128 stands for zero in the data rows.
Some points, each followed by its number:
[ 87 136 126 107 121 128 166  97 112 115 134 130 145 123 172 146 131  79 113 108 105] 0
[121 105 116  97 144 130 138 135  90 132 114 108 136 124 144 142 129 108 107 109 124] 1
[120  91 145 111 152  93 123 137 107 104  94  94 105 112 148 147 113 113 158 144 134] 2
[125 109 136 128 130  87 139 138 118  93  92  93 129 140 139 128 122 134 153 141 116] 3
[126 125 113 128 124 115 134 120 134 107 128 126 136 133 127 118 138 121  91  83  97] 4
[111 146 112 118 119 115 146 108 134  94 132 136 129 114 136 132 117 112  86  82  77] 5
[126 124 128 132 147 110 120 129 129  94 108 120 102 101 140 151 100 129 128 109  95] 6
[164  84 137 108 184 106  94 190  88 121  87  83  56  84 139 181  56 139 143 135 136] 7
[158  80 143 133 169  92 104 164 108 116  81  75  93 111 124 149  91 151 154 149 142] 8
[129 151 146 167  79  82 154  97 171  84 103 128 181 161 112  85 194 155 147 134 104] 9
[101 178  98 149  73 133 160  85 163 102 158 179 190 162 124  87 192 117  78  75  80] 10
[100 160  92 109 139 157 131 120 145 124 175 175 112 103 151 151  92  94  73  65  87] 11
[169 111 144 143 157 110  92 166 126 118 103 103  84 107  95 139  89 160 158 159 147] 12
[137 138 169 150 139  86 125 136 156 101 106 124 100 111 132 129  91 149 202 193 145] 13
[107 129  87  94 128 209 128 117 108 196 186 154 136 133 136 138 137  98  68  92 133] 14
[ 99 126 109  83 118 194 149 103  96 194 178 164 156 148 145 137 157  87  96 117 160] 15
[106 135 227 147  97  75 152  97 153 104  85 113 158 133 142 116 143 125 255 255 191] 16
New points follow, each followed by the numbers of its three nearest points above by angle, seen from the average point of the numbered points, nearest first.
[120 152 141 132 146 121 137 129 144 115 134 146 112 113 153 154 105 120 150 134 127] 13 11 6
[138 129 106 127 131 119 125 133 125 119 127 128 130 134 125 129 127 132  88  75  99] 4 5 11
[143 157  96 150 134 157  74 143 158 132 171 161  69  92  95 126  69 148  60  73  98] 11 5 14
[ 87 130 150  84 138 157 156 112 101 161 155 142 126 110 180 165 107  76 169 180 180] 15 0 16
[146 102 147 126 135 104 167 145 116 137  94 101 187 161 142 132 187 142 163 167 158] 16 3 9
[125  96  95  90 170 182 117 159  88 177 158 123  97 103 147 172  86 107  87 102 136] 14 1 15
[126 156 118 141  93 148 122 114 152 142 155 150 142 142  96  95 146 135 109 120 127] 10 14 9
[130 134  98 127 140 145 120 139 121 135 150 142 107 111 136 146 108 124  88  81 107] 11 14 5
